Small tables with named rows and columns. After each table, cells are looked up by row and column.

Table dip
,noge,zav,dugabo,dakubo,golo,mitub,bitig
vulitib,86,179,188,200,96,106,194
zese,133,145,97,217,199,80,146
nupo,113,71,156,138,164,94,98
vugo,145,68,185,145,136,179,120
gomi,123,101,181,162,81,96,140
mul,149,66,177,42,153,211,82
ruvis,214,95,57,155,145,170,183
sipu,162,75,65,79,133,180,200
kobi,101,130,194,106,123,215,111
balupam,154,135,103,120,150,183,62
gigu,193,218,122,218,136,133,47
tema,100,132,92,69,159,109,159
fum,40,57,123,144,71,184,110
bak,131,78,141,119,80,120,132

zese, dakubo: 217
fum, zav: 57
gomi, dakubo: 162
vugo, golo: 136
sipu, mitub: 180
vugo, noge: 145
mul, bitig: 82
ruvis, dugabo: 57
tema, zav: 132
sipu, zav: 75
ruvis, noge: 214
bak, golo: 80
balupam, mitub: 183
gigu, zav: 218

felesu:
|  | bemu | tenak | gakobon | nas | pinel | vip | fimefev | bola |
|---|---|---|---|---|---|---|---|---|
| beseb | 60 | 49 | 47 | 57 | 30 | 54 | 54 | 54 |
| kudupek | 38 | 74 | 45 | 56 | 59 | 11 | 56 | 45 |
| tolad | 23 | 49 | 10 | 5 | 70 | 9 | 65 | 69 |
| mudosa | 8 | 40 | 40 | 43 | 62 | 67 | 1 | 37 |
| sinoki | 36 | 64 | 24 | 36 | 54 | 17 | 66 | 50 |
| gudin | 72 | 35 | 62 | 41 | 32 | 67 | 53 | 80 |
| dup | 60 | 31 | 34 | 35 | 43 | 66 | 39 | 78 |
| daf | 51 | 69 | 50 | 56 | 46 | 21 | 68 | 51 |
| romadum | 51 | 52 | 71 | 49 | 41 | 28 | 59 | 50 |

What is the gakobon of tolad in felesu?
10
What is the gakobon of dup in felesu?
34
What is the bola of sinoki in felesu?
50
What is the gakobon of daf in felesu?
50
What is the tenak of dup in felesu?
31
What is the nas of daf in felesu?
56
What is the vip of tolad in felesu?
9
What is the tenak of beseb in felesu?
49
What is the pinel of sinoki in felesu?
54
What is the bemu of gudin in felesu?
72
What is the tenak of tolad in felesu?
49
What is the vip of kudupek in felesu?
11
What is the bola of kudupek in felesu?
45
What is the bola of mudosa in felesu?
37
What is the bemu of beseb in felesu?
60
What is the bemu of romadum in felesu?
51
What is the tenak of gudin in felesu?
35

dunuza:
|  | bubuv | vodu | zeg | romefab | resiruk | vuna | zorav | rakeki |
|---|---|---|---|---|---|---|---|---|
| laganu | 769 | 271 | 593 | 362 | 150 | 528 | 853 | 526 |
| senemu | 462 | 660 | 400 | 561 | 681 | 476 | 481 | 449 |
| dilere | 612 | 514 | 631 | 435 | 446 | 611 | 552 | 674 |
| tarab | 768 | 375 | 560 | 291 | 284 | 446 | 800 | 502 |
| zav | 851 | 268 | 613 | 314 | 217 | 376 | 939 | 416 |
| nas | 575 | 489 | 648 | 465 | 368 | 660 | 578 | 673 |
| fek | 639 | 485 | 465 | 567 | 600 | 347 | 685 | 337 |
| busiki | 718 | 329 | 649 | 536 | 335 | 490 | 784 | 481 |
| dav | 618 | 494 | 464 | 578 | 606 | 353 | 679 | 330 |

vuna of tarab: 446
vuna of fek: 347
resiruk of zav: 217
vuna of dav: 353
rakeki of laganu: 526
vuna of dilere: 611
romefab of dav: 578
zorav of fek: 685

fava.tsv
	tanori	tezet	divafe	totaget	vamov	rogi	zek
pusu	-25.10	33.78	39.38	-29.69	-78.57	-24.65	-81.81
kap	-75.67	-69.09	12.88	-78.57	18.61	-68.65	31.14
nizus	33.37	56.14	-4.84	-77.93	49.88	-33.79	53.17
gavi	26.07	-23.95	-75.45	-3.17	-71.36	-80.49	-34.51
tamu	-53.14	45.31	-51.37	-71.33	6.01	-72.34	-16.57
zod	38.68	-92.51	6.84	0.30	-77.60	-73.39	-11.91
kul	7.06	-69.80	52.03	-84.18	-56.83	48.11	49.59
kamuf	-48.00	-82.29	39.28	-45.51	-62.01	-91.39	-42.85
zuze	-40.30	39.60	54.41	6.42	-24.83	46.70	-89.09
kifirat	0.56	-83.38	-35.38	-39.80	-20.43	-86.23	-63.28
doma	36.01	-14.71	-64.86	17.01	11.20	-21.86	-9.75
geret	11.91	1.47	-45.13	-43.68	-26.54	37.40	-83.74
datimu	1.24	-39.98	47.35	3.77	50.27	37.80	-35.71

doma, vamov -> 11.20
datimu, tezet -> -39.98
doma, totaget -> 17.01
kap, rogi -> -68.65
kamuf, tezet -> -82.29
datimu, zek -> -35.71
zuze, divafe -> 54.41
gavi, tezet -> -23.95
geret, tezet -> 1.47
kifirat, rogi -> -86.23
datimu, totaget -> 3.77
tamu, totaget -> -71.33
kifirat, vamov -> -20.43
gavi, rogi -> -80.49
kamuf, totaget -> -45.51
doma, zek -> -9.75
gavi, vamov -> -71.36

Table tik
      lobulu  tulotim   vov
fum     26.2     45.9  60.6
kufo    17.3     77.6  44.2
rez     80.7     36.4  91.6
miv     18.0     61.6  14.4
fod     54.9     30.2  37.0
voti    37.4     71.5  52.2
tek     60.6     77.2  58.1

What is the tulotim of tek in tik?
77.2
What is the lobulu of rez in tik?
80.7
What is the vov of voti in tik?
52.2
What is the vov of fod in tik?
37.0
What is the vov of miv in tik?
14.4
What is the vov of kufo in tik?
44.2
What is the vov of rez in tik?
91.6
What is the tulotim of kufo in tik?
77.6
What is the tulotim of voti in tik?
71.5
What is the tulotim of fod in tik?
30.2
What is the vov of tek in tik?
58.1

fen
|  | mes | kanok | lofibaf | poz | rulago | ginupup | der | vizivil | dis | nupi |
|---|---|---|---|---|---|---|---|---|---|---|
| peziko | 0.71 | 0.60 | 0.78 | 0.59 | 0.68 | 0.71 | 0.71 | 0.61 | 0.83 | 0.47 |
| tobili | 0.62 | 0.66 | 0.61 | 0.68 | 0.66 | 0.65 | 0.57 | 0.70 | 0.64 | 0.79 |
| nizumef | 0.74 | 0.51 | 0.86 | 0.82 | 0.82 | 0.66 | 0.47 | 0.74 | 0.74 | 0.78 |
| bemege | 0.69 | 0.85 | 0.52 | 0.54 | 0.45 | 0.62 | 0.68 | 0.74 | 0.56 | 0.50 |
| posake | 0.57 | 0.77 | 0.58 | 0.71 | 0.69 | 0.60 | 0.59 | 0.73 | 0.73 | 0.74 |
| lodepug | 0.63 | 0.70 | 0.58 | 0.64 | 0.61 | 0.65 | 0.61 | 0.69 | 0.62 | 0.72 |
| tabem | 0.63 | 0.74 | 0.55 | 0.54 | 0.68 | 0.73 | 0.85 | 0.57 | 0.86 | 0.79 |
| beruguz | 0.70 | 0.38 | 0.80 | 0.69 | 0.77 | 0.70 | 0.20 | 0.73 | 0.87 | 0.92 |

What is the der of tabem in fen?
0.85
What is the mes of lodepug in fen?
0.63
What is the mes of nizumef in fen?
0.74
What is the lofibaf of tabem in fen?
0.55
What is the poz of beruguz in fen?
0.69
What is the mes of posake in fen?
0.57
Row with the largest nupi: beruguz

